In the data rows, the value 128 means zero.
Here is a table of points, one per row:
[136 125 145 125 135 255 117 134 117 125 111 133 141 121 138 121 127 114
 124 124 127 132 133 132 118 132 135 121 110 132 131 129 242 131 133 141
 120 128 126 126 129 126 123 120 255 132 128 123 120 116 118 136 127 129
 255 119 126 124 122 130 124 129 137 135]
[163 165 124 121 127 114 132 122 121 136 122 137 130 130 114 103 116 106
 121 126 132 255 122 121 129 128 148 255 152 148 127 119 102 148 130 140
 135 139 110 133 132 139 144 128 137 128 116 127 130 125 130 146 125 129
 121 124 114 132 121 137 122 145 144 127]
[101 126  61 117 138 108 122 133 104 110 113  83 121 177 116 177 109 104
 107 104 104 133 152 123 161 164 105 143 126  79  84 142 169  79  96  57
 133 130 122 156  84 137 153  74 127 120 152 120 154 121 133 136 176 104
 109 132 119  81 141  61 140  99  95  85]
[123 126 114 135 146 104 104 137 132 152 111 121 133 121 114 127 166 119
 126 129 120 123 181 146 127 133 105 122 133 118 144 145 120 114 255 134
 159 101 125 135 141 122 140 150 107 122 135 130 130 119 136 127 131 119
 145 131 117 124 130 115 127 133 102 118]
[118 121 130 255 121 125 102 122 110 113 117 111 114 135 123 126 129 124
 116 138 131 118 113 119 124 122 144 123 110 125 128 130 124 120 119 140
 119 151 132 145 130 117 117 104 127 122 136 122 115 115 116 116 128 118
 108 133 127 122 130 131 125 130 123 127]
[137  89 127 124 137  97 110 161 124 131 109  99 111 112 136 184 107 104
 122 133 144 144 109 101 112  90 107 104 100 110 117 130 151  68 107 102
 120  92 129  95 158  75 107 120 129 113 106 120  98 106 156 142 126  89
 109 132 136 143 108 159 109 244 125 126]
[109 115 113 112 124 130 131 114 255 111 109 130 109 115 119 130 113 113
 109 116 125 127 122 122 137 109  98 118 105 103 114 120 145  90 101 255
 102 126 125 116 111 116 119 100 141 111 124 110 126 116 123 113 104 101
 115 120 123  96 137  87 111 101 111 109]
[128 127 127 135 164 132 179 134 129 118 143 116 155 115 141 143 119 131
 138 143 117 155 130 136 121 131 119 165 255  94 147 144 161 133 111 125
  91  89 158 115 110 133 130 135 102 160 148 120 118 127 161 109 120 255
 111 124 161 136 130 126 125 117 135 101]
[111 114 115 121 120 126 120 115 127 107 115 111 255 114 110 119 120 118
 103 102 127 109 115 108 119 113  99 104 142 255 108 122 129 115 115 132
 149 125 115 123 123 135 128 104 138 113 115 130 117 110 132 127 127 123
 138 113 144 127 131 124 121 128 121 129]
[128 126 116 118 101 158 109 108 179 128 131 131 124 124 135 109 116 137
 131 130 135 107 109 123 255 121 139 127 128 136 133 121 166 149 129 178
 125 113 124 118 126 105 118 133 161 127 120 126 124 126 107 113 124 126
 171 120 115 145 103 147 117 125 119 143]
[136 134 207 113 126 149 100 137 116 128 120 128 122 122 147 144 128 189
 131 160 116 109 127 128 124 116 138 157  61 139 144 255 133 122 107 134
 192 197 219  96 111 130 123 135  91 143 123 139 120 111 119 124 133 128
 112 114 117 126 113 115 129 111 144 113]
[121 115 154 125 108 121 128 117 118 122 121 130 118 117 119 111 117 120
 124 255 121 107 118 113 115 118 124 109 126 136 117 132 116 131 138 130
 134 135 119 255 133 127 114 123 120 122 114 120 115 126 121 131 131 127
 126 111 118 132 113 134 128 135 128 122]
[123 139 121 118 111 127 130 255 130 122 133 130 128 127 110 255 124 140
 124 127 127 111 116 150 127 137 130 137 125 139 168 113 112 162 130 122
 119 141 112 141 255 129 119 125 126 115 136 121 128 119  88 132 110 127
 113 127 116 113 131 141 122 209 111 120]
[108 142 130 124 120 135 126 130 120 139 148 143 134 131 208 133 126 125
 105 126 160 134 110  92 122 126 133 120 115 139 118 129 177 147 148 138
 113 132 143 121 143 148 121 125 128 171 124 116 200 255 147 143 119 107
 115 141 124 142 124 135 126 112 168 175]
[123 113 127 122 130 126 129 126 132 111 131 142 125 132 255 116 115 135
 144 126 127 116 140 156 131 125 125 131 140 122 140 123 108 107 114 128
 136 130 114 130 120 111 152 127 130 118 127 126 242 169 113 116 127 135
 151 109 135 113 131 119 121 132 104 255]
[108 113 104 107 107 114 116 120 113 102 117 114 123 113 111 121 106 118
 118 108 107 100 116 114 113 110 101 115 116 108 255 115 110 101 109 114
 112 118 112 117 102 125 116 102 112 110 110 115 121 114 111 255 106 112
 111 114 112 110 120 255 111 106 108 105]
[ 73 143 112  87  84 124 114  90  80 132 122 115 101  93 140  91  78 125
  97  96 116 118  89 126  93  95 125 105 166 107  96 139  87 180 151 110
 108 145  88 108 119  91 120  91 149 118  83 125  76 103  92  87 108 150
  82 100 108 134 113 113 102 110 158 131]
[124 126 132 119 113 123 127 117 111 125 167 148 145 128 137 117 128 127
 129 137 117 127 125 127 129 126 125 130 100 143 133 118 140 127 119 124
 114 111 139 118 139 151 132 128 133 130 122 173 126 152 140 123 121 125
 138 110 141 174 255 129 120 135 130 126]
[123 118 222 131 132 104 147 112 134 120 114 112 135 126 101 123 111 255
 124  99 128 149 123 131 133 134 116 104 167  92 115 155 126 117 121 111
 239 233 234 147 120 115 117 119 156 105 148 110 130 134 123 125 113 104
 131 135 127 121 138 127 118 123 108 121]
[147 124 106 112 255 111 126 121 113 120 110 109 117 122 116 127 113 112
 127 126 122 136 127 123 125 118 129 107 124 117 123 123 118 255 101 123
 102 132 117 115  95 116 129 118 110 120 121 120 125 116 116 131 109 141
 114 118 123 117 130 108 115 115 131 121]
[124 127  94 123 124 136 144 129  92 138  96 111 158 138 117 141 119 144
 254 150 132 146 125 136 117  94 107 133  63  95 160 129 125  93 120 123
  64 108 131 120 105 103 117 255 126 145 109 120 122 130 109  85 106  76
 107 238 116 116 116  91 139  87 116 107]
[117 123 136 122 118 133 150 131 130 179 127 118 114 111 135 140 255 131
 154 120 132 127 175  93 131 129 124 125 127 132 119 117 120 129 185 117
 100 140 130 135 101 131 118 169 138 105 127 117 112 110 112 134 153 112
  93 122 125 121 120 137 128 137 149 143]
[255 255 125 116 119 111 114 115 114 112 126 116 118 117 123 118 117 118
 111 119 110 131 115 118 107 118 107 133 140 123 115 111 113 115 120 124
 118 114 112 116 124 141 111 114 115 120 118 117 112 120 117 121 122 137
 123 114 139 132 118 121 115 113 121 129]
[120 117 145 129 118 127 131 122 140 130 136 132 119 255 116 125 118 133
 125 131 129 113 116 127 106 140 140 116 132 133 140 107 113 144 129 137
 133 119 122 112 137 108 110 121 121 118 125 118 112 133 120 116 255 130
 124 122 125 135 113 146 120 134 124 137]
[121 118 118 125 108 119 119 112 126 255 125 125 129 134 117 126 173 134
 125 134 123 108 255 139 120 118 132 129 123 122 120 107 108 126 114 113
 130 128 114 118 131 119  98 125 118 122 127 119 131 129 121 122  97 137
 141 141 122 113 113 125 122 111 100 117]
[122 146 111 138 125 135 243 123 118 123 236 126  96 127 123 148 113 138
 148 119 130 109 120 132 130 130 125 142 175 150 120 131 105 142 127 135
 156 116 117 124 117 165 159 121 137 139 138 181 109 123 255 141 111 128
 151 130 142 132 135 121 124 122 113 148]
[136 127 125 113 132 128 145 135 135 121 116 112 129 120 119 117 122 115
 117 123 128 136 120 135 123 120 130 119 134 113 136 124 116 121 120 115
 110 136 119 121 129 255 114 118 129 124 122 255 138 120 130 118 126 125
 117 130 255 249 118 122 127 119 121 111]
[128 118 118 125 124 124 125 122 150 109 120 255 125 117 137 127 119 128
 118 116 255 115 120 126 130 124 117 114 132 121 122 121 133 108 118 118
 133 126 117 120 102 125 120 116 121 117 124 129 148 129 120 124 131 129
 135 122 116 115 141 121 122 116 105 140]
[119 116 142 119 110 115  69 120 151 109 138 141  96 120 129 101 166  95
 234 105 108  99 129 112 113 136 134 106 153 152  85 110 136 139 138 128
 168 141 112 134 139 121 128 194 115 104 118 123 114 115 114 152 128 156
 124 255 128 121 128 140 125 136 113 120]
[130 110 115 113 119 129 129 119 111 121 127 118 130 119 118 128 106 125
 117 132 116 119 112 126 111 255 131 119 101 125 135 128 103 112 118 123
 102 114 117 115 134 118 109 139 108 129 105 125 109 124 112 121 115 112
 112 109 128 141 115 126 106 136 123 118]
[113 126 145 129 128 125 116 124 128 139 119 122 107 115 117 106 124 130
 107 139 120 127 126 102 119 129 143 104 130 124 115 121 114 122 127 129
 143 134 134 139 136 114 124 105 118 119 143 117 117 114 132 126 124 130
 131 116 126 120 122 126 255 132 126 130]
[ 92 126 116 147 114 113 120 156 107 110  79 158 110 128 108 104 119 108
 136  78 103 110 136  61 129 100 114  78 127  97  77 122  86 100  95 149
 143 104 131 120 178 167 132 180 102 113 114 115 131 130 135 133 155 141
 167  97  92  99 107 122 105 170 138 112]
[125  82 149 107 126 119 119 104 119  83 145 116  87  97 105  88 146 120
  87 110  95 135 100 136  99  93  86 186 102 125 122  74 119 185 112  70
 133  85 118  92 126 120 116 107  93 133  96 101 130 125 122  77 104 127
 134  93  99 119  92 108 107  90  71 120]
[148 117 135 122 130 136 163 125 137 139 192 127 127 122 123 106 140 124
 105 119 128 145 124 143 120 125 146  97 131 123 124 135 130 132 124 130
 124 152 113 126 142 119 255 131 135 255 120 125 150 144 167 129 137 167
 118 126 139 140 125 145 124 145 134 125]
[125 112 125 110 106 117 111 117 105 123 123 122 125 119 126 118 114 123
 128 132 106 112 110 129 113 104 255 123  99 127 130 115 114 106 126 116
  91 110 133 114 106 109 109 127 113 122 255 112 120 118 105 110 109  96
 105 110 112 118 111 112 117 102 125 109]
[130 129 120 126 128 133 142 121 133 112 142 123 138 123 104 126 125 123
 122 116 117 123 126 255 132 123 107 136 130 143 119 108 137 115 113 105
 136 112 122 132 112 135 128 125 122 119 121 125 137 120 128 131 116 124
 147 124 135 126 119 119 129 120 255 112]
There is one direction along which these points spread out most. Take the direction at right angles to it along which they spread out most. Then take the direction at right angles to both along which they spread out most. Go by this last direction. How far along it is each point below, from 0 to 99? The average is 50, and the first point in the table lies past the average. One standard deviation of the points above along it is 16.
[128 118 118 125 124 124 125 122 150 109 120 255 125 117 137 127 119 128
 118 116 255 115 120 126 130 124 117 114 132 121 122 121 133 108 118 118
 133 126 117 120 102 125 120 116 121 117 124 129 148 129 120 124 131 129
 135 122 116 115 141 121 122 116 105 140] 57
[125  82 149 107 126 119 119 104 119  83 145 116  87  97 105  88 146 120
  87 110  95 135 100 136  99  93  86 186 102 125 122  74 119 185 112  70
 133  85 118  92 126 120 116 107  93 133  96 101 130 125 122  77 104 127
 134  93  99 119  92 108 107  90  71 120] 27
[119 116 142 119 110 115  69 120 151 109 138 141  96 120 129 101 166  95
 234 105 108  99 129 112 113 136 134 106 153 152  85 110 136 139 138 128
 168 141 112 134 139 121 128 194 115 104 118 123 114 115 114 152 128 156
 124 255 128 121 128 140 125 136 113 120] 76
[121 115 154 125 108 121 128 117 118 122 121 130 118 117 119 111 117 120
 124 255 121 107 118 113 115 118 124 109 126 136 117 132 116 131 138 130
 134 135 119 255 133 127 114 123 120 122 114 120 115 126 121 131 131 127
 126 111 118 132 113 134 128 135 128 122] 42
[101 126  61 117 138 108 122 133 104 110 113  83 121 177 116 177 109 104
 107 104 104 133 152 123 161 164 105 143 126  79  84 142 169  79  96  57
 133 130 122 156  84 137 153  74 127 120 152 120 154 121 133 136 176 104
 109 132 119  81 141  61 140  99  95  85] 40
[109 115 113 112 124 130 131 114 255 111 109 130 109 115 119 130 113 113
 109 116 125 127 122 122 137 109  98 118 105 103 114 120 145  90 101 255
 102 126 125 116 111 116 119 100 141 111 124 110 126 116 123 113 104 101
 115 120 123  96 137  87 111 101 111 109] 51
[111 114 115 121 120 126 120 115 127 107 115 111 255 114 110 119 120 118
 103 102 127 109 115 108 119 113  99 104 142 255 108 122 129 115 115 132
 149 125 115 123 123 135 128 104 138 113 115 130 117 110 132 127 127 123
 138 113 144 127 131 124 121 128 121 129] 44
[130 129 120 126 128 133 142 121 133 112 142 123 138 123 104 126 125 123
 122 116 117 123 126 255 132 123 107 136 130 143 119 108 137 115 113 105
 136 112 122 132 112 135 128 125 122 119 121 125 137 120 128 131 116 124
 147 124 135 126 119 119 129 120 255 112] 50
[113 126 145 129 128 125 116 124 128 139 119 122 107 115 117 106 124 130
 107 139 120 127 126 102 119 129 143 104 130 124 115 121 114 122 127 129
 143 134 134 139 136 114 124 105 118 119 143 117 117 114 132 126 124 130
 131 116 126 120 122 126 255 132 126 130] 38
[136 125 145 125 135 255 117 134 117 125 111 133 141 121 138 121 127 114
 124 124 127 132 133 132 118 132 135 121 110 132 131 129 242 131 133 141
 120 128 126 126 129 126 123 120 255 132 128 123 120 116 118 136 127 129
 255 119 126 124 122 130 124 129 137 135] 69
[136 134 207 113 126 149 100 137 116 128 120 128 122 122 147 144 128 189
 131 160 116 109 127 128 124 116 138 157  61 139 144 255 133 122 107 134
 192 197 219  96 111 130 123 135  91 143 123 139 120 111 119 124 133 128
 112 114 117 126 113 115 129 111 144 113] 20
[124 126 132 119 113 123 127 117 111 125 167 148 145 128 137 117 128 127
 129 137 117 127 125 127 129 126 125 130 100 143 133 118 140 127 119 124
 114 111 139 118 139 151 132 128 133 130 122 173 126 152 140 123 121 125
 138 110 141 174 255 129 120 135 130 126] 59
[148 117 135 122 130 136 163 125 137 139 192 127 127 122 123 106 140 124
 105 119 128 145 124 143 120 125 146  97 131 123 124 135 130 132 124 130
 124 152 113 126 142 119 255 131 135 255 120 125 150 144 167 129 137 167
 118 126 139 140 125 145 124 145 134 125] 59
[108 113 104 107 107 114 116 120 113 102 117 114 123 113 111 121 106 118
 118 108 107 100 116 114 113 110 101 115 116 108 255 115 110 101 109 114
 112 118 112 117 102 125 116 102 112 110 110 115 121 114 111 255 106 112
 111 114 112 110 120 255 111 106 108 105] 37
